Each row is where one point has got to under a steady rotation. How many ticks took it there?
The counts run from 0 to 119.
[ 10 -21 -33  -6 -22   7 -27  15  10   1   5   2   8  18   9  20 -17  -6
 -10 -38 -24  21  -4   3  -9 -17 -14  -2  25 -29  13  23   1 -22  12   1
  25 -11  -4  -4   5  27  -2 -18  -2   5  -9 -29 -25  10  -2  41 -69  58
  52  -4  23 -24  -9 -48 -95 -24 -18   8  20 -22 -22  14   5  19  22 -38
  38 -20 -25 -19  29  34 -14 -27  13 -11]  24
[ 21   1  -5 -23 -40   9 -20  -3  33   2   2   5  -2  29  10 -18 -10  15
 -19 -22 -11 -21   5  -4  14 -22 -23   8   1   7  20  35 -12  -9  43 -31
  22   4  33 -28  23   5  -5 -10   7  -7 -30 -20 -27  11 -14  50 -52  34
  49  -9  16 -17   2 -65 -28 -31 -40  29  -7 -16 -30  -3 -11  61  -4 -21
  23 -22  -2  12  18  14 -30 -30  -3 -34]  38
[ 20 -26   4 -14 -21   8 -24   6  15 -24  27 -16 -15  19   4   2 -28   0
  -9 -18 -12 -21  17  22  -5   0  -3  14  15 -15   9  -8 -34   6  28  -9
  26 -16  18  -6   1   3 -31 -20   8 -15   0   0 -28  11  11  49 -62  27
  21   4  28 -12   5 -79 -79  -4 -28  20 -10 -25 -33  -4 -16  11  25 -36
  62 -26 -20 -10  21  21 -17  -4  -4 -19]  48
[ 17 -19   1 -23 -29  30 -19  17  25  10   6 -15 -17  34  22   5  -5 -10
  -5  -2  -9   0  19  26  10 -13 -10 -27  -6 -34  31  36 -17 -12  19 -12
  11 -21  32 -17  -7  -6  -8  -4   9   0 -22 -11  -7   6  -1  42 -71  32
  17 -14  19 -18   6 -76 -60 -13 -38  30   3 -21 -29  18 -23  36  24 -15
  40 -13 -19 -11   9  32  -4 -16 -17  -7]  11
[  6   1 -14 -26 -44  24 -19   6  23  -2  22  17  17  17  -9  -7 -12  35
  -2 -13 -26 -25   5  -1  19  -5 -30  14  16   1  11  -2 -29 -25  53 -25
  18 -30  10   7  13  -5  -8 -39   4 -41   4   6 -35  18  13  35 -66  11
  32  -5  35  -9  10 -56 -36  -3 -32   6   4 -26 -53 -18   4  22  17 -24
  55 -26  -6 -12   9  21 -27   3   3 -34]  95
[ 10 -22 -37 -10 -22  24 -28  -4  23  -9   3 -13 -13  22  20  17  -2   0
 -23   6 -16   0  14  33  17  -3 -19  -2  13 -23  19  33 -45 -18  34   3
  27 -27  18   5  -2  13 -13 -14   2   4  -8  -5 -10  12  22  47 -80  13
  24   7  18 -25  17 -40 -64 -21 -35  23  14 -29 -39  -5 -16  13  35 -14
  64 -17 -26 -12  15  18 -36 -13  -1 -23]  29
[ 19 -14 -20  -8 -23  -3 -27  14  28   2  15  -9  -2  38  31 -20 -28   2
 -16  -5  -3  12  12   8  -8 -11   1   3 -17 -26  12  34  15  -2  12 -26
  18  -4  25 -15   2  16  -1   2   2   4 -18 -27  -7   0  -1  62 -63  52
  41  -9  17 -29 -19 -46 -71 -30 -18  26   2 -10 -23  19  -8  41  11 -23
  12  -8 -17   7  13  33  -8 -41  12  -5]  18
[ 20  -5  18 -20 -50  20 -17  16  23  14  -2  -7  -6  35  15  -5 -17  -9
  -9  -9  -5 -14  24  37  15 -15  -5   8  -2 -37  36   9 -46 -12  20 -16
   5  -9  37 -24  -5 -14 -25  -8   5 -10 -17   0  -3   6   0  45 -51  34
  33 -19  40  -5  18 -65 -62 -20 -28  23 -16 -23 -26  27 -14  20  11 -14
  47  -4 -19  17  18   3 -15 -19 -23 -31]  104
[ 14 -12 -18 -26 -40 -25 -36  14  14   2  11  13   7  24   4  -7 -24  11
  -7 -54 -11 -10 -23   3   4 -20  -7  28   7  -3  -6  10 -11 -20  13 -27
  26   7  15 -10  17  18 -15 -26   1 -21  -8 -21 -29   0  -1  56 -39  45
  63  -4  32 -23   4 -52 -48 -25 -19  17  -3   2 -27   8  12  35  -7 -35
  20 -35 -11  25  32  23 -33 -36   8 -15]  44
[ -4 -29 -44 -12 -29  33 -10  27  19 -15  27   6   1  27  11  -1 -13  -7
 -19  -8  -6   3  10  20   4   1 -12  -4   9 -26  13  20 -12 -20   0  -3
  33 -37 -17  28  -7  19 -27 -28  -7 -10  -3 -24 -18   8   0  50 -55  36
  27  -9  10 -31  -4 -35 -73 -18 -47  -2   6 -13 -46  15   7  24  26 -11
  30 -26 -44 -21  30  46  -9 -18  12  10]  72
[ 19  -1 -23 -28 -47  -9  -4 -21  -2   3  19  16  23  27 -12   7 -31  17
   0 -31 -19   8  11  -5   5 -24 -20  17  17 -11   1  -1   0 -36  20 -12
  -8 -11  -8   5  10  13  -8 -32  10 -30 -10 -10 -29  17  -5  54 -67  51
  61  -1  41 -25 -10 -62 -68  -2 -20   8 -12 -16 -34  -9   6  20  16 -33
  24 -22  -5 -17  -1  29 -14  11   4  -5]  69
[ 26  -3 -29 -14 -38   8 -20  13  18   3   7  26  16   9 -10 -25 -17  32
 -33 -21 -35   4  -2  -9  15  -9 -26  33  22   2  13  -3 -25 -15  33 -23
   5 -18  -1  -1  10   6 -30 -32  17 -45  -7 -26 -32  10   6  35 -50  28
  43   3  45 -23   5 -29 -53  22 -37 -23  -2 -25 -37   1  17  30  -1 -24
  35 -32 -25  -4  22  34 -20  -8   7 -37]  89
[ -1 -20  -8 -33 -29  12  -6  34   9  -3  24   5  -6   8   8  21 -10 -21
   3 -35 -20   7  12  18 -17  -5  -4 -17  22 -41  20   4  -4 -13   4  -7
  23 -28  14   4   4   2 -15 -34   0 -11  -6  -8 -30  11   3  35 -68  55
  32   4  25 -19   7 -68 -73 -16 -25   9  20 -22 -18  12  -1  14  26 -40
  48 -18 -28 -10  17  39  16 -26  -9  -8]  5
[ 13  -4 -17 -31 -47  41 -10  14  23  20   3   1 -21  22  11  -1   4  -5
 -25   3 -11  16  25  26   9 -14 -39 -12  27 -27  34  27 -39 -28  26   4
  12 -30  -7   9  -4  -3 -16 -18   9 -10 -18 -21   0   9 -16  32 -48  20
  34 -22  15 -29   9 -48 -59  -1 -58   6   2 -21 -35   8 -13  20  22 -11
  47 -16 -38 -22  13  33  -7  -3  -8 -11]  78
[ 14   4 -12 -19 -28  -7 -15 -12  24  -7  12  17  14  22  -2 -34 -33  34
 -15   1 -18  -4  11 -27   3 -20 -23  -2  -4  -4  17  17   4  -4  44 -35
   5   8  18 -15  13   9  -1 -11   4 -23 -25 -33 -27  14  -2  53 -86  27
  27   3  32 -29 -13 -61 -51   4 -27  24  11 -17 -39 -15  -3  40  19 -23
  11 -12   0 -17 -11  37 -28  -5  16 -23]  20
[ -3 -19 -19 -38 -55  17 -16  16  20   3   6  -6  -1  43   0   2  -7  -7
 -38   3   2 -16  11   0  39   5 -11 -11  -4 -44  31  30 -15  -9  26 -16
  13 -20  21  25 -10  12 -26 -30  -1 -17 -14 -13 -10   0  11  65 -57   0
  34  12  36 -34  10 -38 -35   3 -37  19  14 -23 -61   3  -7  40  33  -2
  46 -10 -12   2  -5  32 -38   4  -6  -3]  9
[  2 -19   0 -33 -59   6 -20  -1   9   5  12 -15  -6  55   3  18 -12  -6
 -16 -26   3 -13  22  17  31  -6  -4   8  -3 -33  25   8  -6 -17  26 -20
  -5 -10  34 -12  18  -4 -29 -28  15 -11 -15  10 -33   4  22  54 -62  40
  43  -9  23 -21  12 -69 -37 -26 -20  34 -30 -15 -35   2 -19  47  22 -18
  13 -28  -2  18   5  14 -15  -3 -14 -13]  56
[ 38  -4 -23  -1 -29  35 -12   7  49   4  12   8 -13  31  20 -19 -19  15
 -21   7 -21  -6  13  30  -1 -22 -13  13  -1  -6  16  24 -46 -15  19 -11
  16 -23  23 -31   5   5 -25  11   6  -6 -17 -21   5   4 -25  43 -59  34
  28 -27  19 -14   9 -51 -77 -17 -53  13  -7 -24 -30  17 -15  35  12 -14
  41  -8 -26 -11  22  15 -26 -38   2 -38]  85
[  1  -2  16 -32 -68   1 -16  -2  10  10   2  -9   0  47  -7   1  -6   5
 -12 -24  -1 -22  22   9  25 -20 -25   1 -12 -24  19  22 -15 -25  22 -17
  -5 -15  23  -9   9   0 -23 -31   3 -24 -21  -4 -11  -1  -5  63 -52  26
  41 -10  30 -30   1 -81 -30  -9 -38  36 -19 -16 -48  -2 -21  50  11 -10
   6 -18   0  21  -1  20 -22   1 -13  -7]  57
[  6 -15 -13 -40 -32  22  -8  18  26   0  24   8   0  32  11   2 -12  -5
 -22 -21 -19  39  28  18   9 -31 -28  -3  17  -1  17  28  -8  -8  32  -6
   8  -9  10 -13  21 -19  -7  -8  17  -3 -13 -17 -28  12  -5  33 -61  58
  37 -21   3 -45  -2 -49 -62 -26 -47  -8 -10  -9 -17  26  -3  46  14 -30
  14 -38 -33  11  26  23  16 -20   0 -23]  80
[ 35   9 -33  -5 -26  -6 -16  -1  24 -15 -11   9  -4   8   5 -10 -26  14
 -30   7 -31  11   9   5  -9  -4 -21   7   9 -22  17   3 -31 -21  26  -1
  16 -15  -7   9 -12  21 -23 -21  -1 -32  -8 -29 -12   8   1  43 -66  27
  28   2  36 -30  -3 -48 -87  28 -38   9   8 -22 -36   3  -6  18  32 -24
  54  -6 -35 -26  10  41 -31   3  12 -20]  22
[  5  -4   1 -26 -53   1 -15  -7  -5   0   9  -6   3  21  -8  11 -18   2
   9 -60 -19 -17   5  17   2 -20 -12   9  29 -12  10   3 -21 -32  24   0
  10 -15  18   2   9  20 -14 -38  -2 -20  -2   0 -31  12  -3  50 -60  51
  60  -8  34 -14  10 -78 -60 -16 -14  32 -14 -17 -27   3  -4  17  20 -37
  32 -36   0   1  11  24 -12   5  -4 -14]  50
[ 18 -14 -10 -13 -30   5 -12  18   8  -3  23  19   0  -6   0 -13 -22  16
 -15  -7 -25  -7  12   3  -2   0  -4 -11  -1 -42  16 -12 -21  -4  18 -15
  14 -26   6   9 -20  -6 -28 -30  -1 -44   1 -28 -25  12   4  44 -74  26
  15   0  37 -19 -10 -63 -77  28 -34   7  20 -36 -37   2   0   6  29 -25
  62 -11 -25 -28  -3  46 -13   8   3 -17]  115
[  6  -6 -21 -14 -51  -4 -17   6  27   1  11  18  13  40  -1 -30 -23  12
 -30 -13  -2 -17  -5  -6  14 -14 -16  17 -22 -24  10  13  -1 -19   7 -23
  15 -10  10  -4   2  24 -40 -30   8 -35 -23 -36 -10 -10 -11  73 -41  26
  40 -10  36 -47  -6 -50 -51  -4 -27  16 -13 -11 -54  11  -5  52  13  -3
   2 -10 -22   8   8  49 -41 -16  16  -2]  64
[ 29 -23 -22 -37 -26   8 -40  21  26 -20   5  -1 -17  15  18  -6  -7  11
 -61   0 -13   6  21  16  29  -8  -7  10   5  -9  26  26 -31   7  32 -16
  22 -11   4   4  -5   9 -28 -13  18  -5 -11 -19 -22   3  15  40 -58  14
  43  -2  17 -35  17 -33 -61 -10 -44  -4  -8 -19 -31  18  -1  48  17 -11
  47 -39 -30  22  32  19 -15 -25 -16 -23]  35
[ 21 -26 -14 -11 -39  -3 -25  27  26   8   9 -19  16  33   2 -15 -33  -2
   2 -39  -2  -3   6  20   1 -13  15  22 -17 -30  10   7  -5 -11  10 -24
   9 -11  38 -26  -9   7 -24 -14   3 -11 -17 -13 -19   6   4  69 -63  54
  42  -4  39 -15  -7 -49 -68 -21 -12   9  -7 -14 -33  22  -7  25  12 -17
  29  -5 -17  13   6  26 -29 -34   0 -19]  111
[ 15 -13  11 -34 -43  15  -2   8  21   6  11  -5 -14  40   4   4  -9  -6
 -13  -3 -19  13  32  12   1 -35 -15 -23   7 -34  31  37   0 -10  27 -20
  -4  -3  34 -30  -1 -22   4  -7   5  -4 -18 -19 -25  19 -10  39 -81  57
  29 -12  16 -22 -12 -70 -59 -11 -32  23  -3 -29 -12  15 -19  41  15 -26
  36  -9  -9  -2  -3  25  20 -14 -11 -13]  12
[ 10  -4 -16 -19 -42  27 -10  12   8   2  18  11  -7   9  -8   6  -1  23
 -10  -4 -22 -12  13  15  14  -8 -22   4  21 -16  19 -12 -52 -24  26 -15
  17 -36  10  12  -4   5 -22 -33   7 -43   2  -4 -24  13  15  40 -62  10
  25  -1  42 -12  13 -50 -53   6 -36   6  14 -32 -49 -13   8  18  27 -10
  66 -26 -29 -16  17  18 -27  12   5 -28]  96
[ 24  -5  -7 -21 -39   4 -21   2  32  13   5  -7  -2  45  24   1 -15   4
 -25 -28 -16  -3  -3  15  17 -21 -12  14   2  -5  18  28 -11  -6  27 -28
  17   7  32 -23  20  18 -17 -11   1   1 -18  -3 -13   3   2  54 -58  38
  58  -9  20 -31   2 -58 -49 -41 -37  27 -16  -5 -29   5 -15  51   7 -19
  22 -25 -10  33  29   7 -20 -31 -11 -28]  37
[  7 -12  -3 -25 -41  -6 -20  -5  15   4  21   2  22  25 -12 -11 -40  25
   3 -27  -1 -17   8  -4  14  -9   0  21  11 -25   2 -10   4 -10  28 -35
   5 -15  30 -20   6   7  -6 -28  -2 -37 -11   4 -45  19  15  54 -79  26
  32   7  47 -14  -4 -64 -50  -4  -6  17  -2 -29 -46 -11   0  30  26 -30
  43 -16   4   3  -5  34 -34   5   1 -15]  1
[-13 -22   0 -59 -51  18  -7  38  31   0  30  11   5  32 -12 -14  -9  18
 -34 -20  -9 -23  16  -3  27 -11 -20  15  13 -18  31  15 -11   4  36 -45
  16 -27  10   8  10  -7 -16 -42  11 -27  -6 -12 -42   1  13  39 -54  21
  36   5  22 -23   9 -43  -9  -8 -39  -5  -2 -25 -47   8  19  64  16  -6
  24 -27 -11  20  12  18 -22  -6  -9 -27]  101
[ -1 -43 -11 -52 -30   0 -10  30  11  -1  33   0  12  27  -4  16 -19 -12
  -7 -44 -13  12  15   7   9  -2   2 -13   8 -35  22  13   8 -11  19 -23
  25 -20  16  10   8  -9  -4 -35  10  -3   0  -1 -55   6  11  40 -69  59
  35   7  24 -29  -7 -59 -62 -19 -26  10   7 -22 -22  17  10  32  22 -44
  23 -23 -11  -3  17  32  24 -14  -6  -3]  6
[ 21 -20 -20 -29 -21  13 -29  13  30  -9  -1 -15  -7  30  28   7  -5  -8
 -38 -14   2  11  13  31  16 -11  -1  24   8 -13  30  23 -33  -1  30  -5
  21  -7  27 -20  -2  10 -26  -2  14   5 -12 -11 -13  -2   7  57 -60  26
  55  -6  11 -27  12 -42 -60 -25 -28  12  -8  -7 -28  17 -16  43  12 -16
  38 -28 -32  32  41  12 -15 -25 -15 -29]  36
[ 13   2  19 -29 -55  10  -6  15  30  16   7  17   6  19  -9 -13 -16  10
   2 -30 -24  -8  -2   1   9 -33 -20   0  -2 -29  20  19 -14 -18  21 -37
  -2  -4  34 -28   9  -7 -10 -26   8 -29 -18 -16 -32  -1 -22  38 -56  57
  46 -23  44 -14  -2 -66 -40 -10 -29  10 -13 -21 -21  16  10  54  -5 -36
   9 -15   1  15   8  22   4 -16 -12 -31]  106
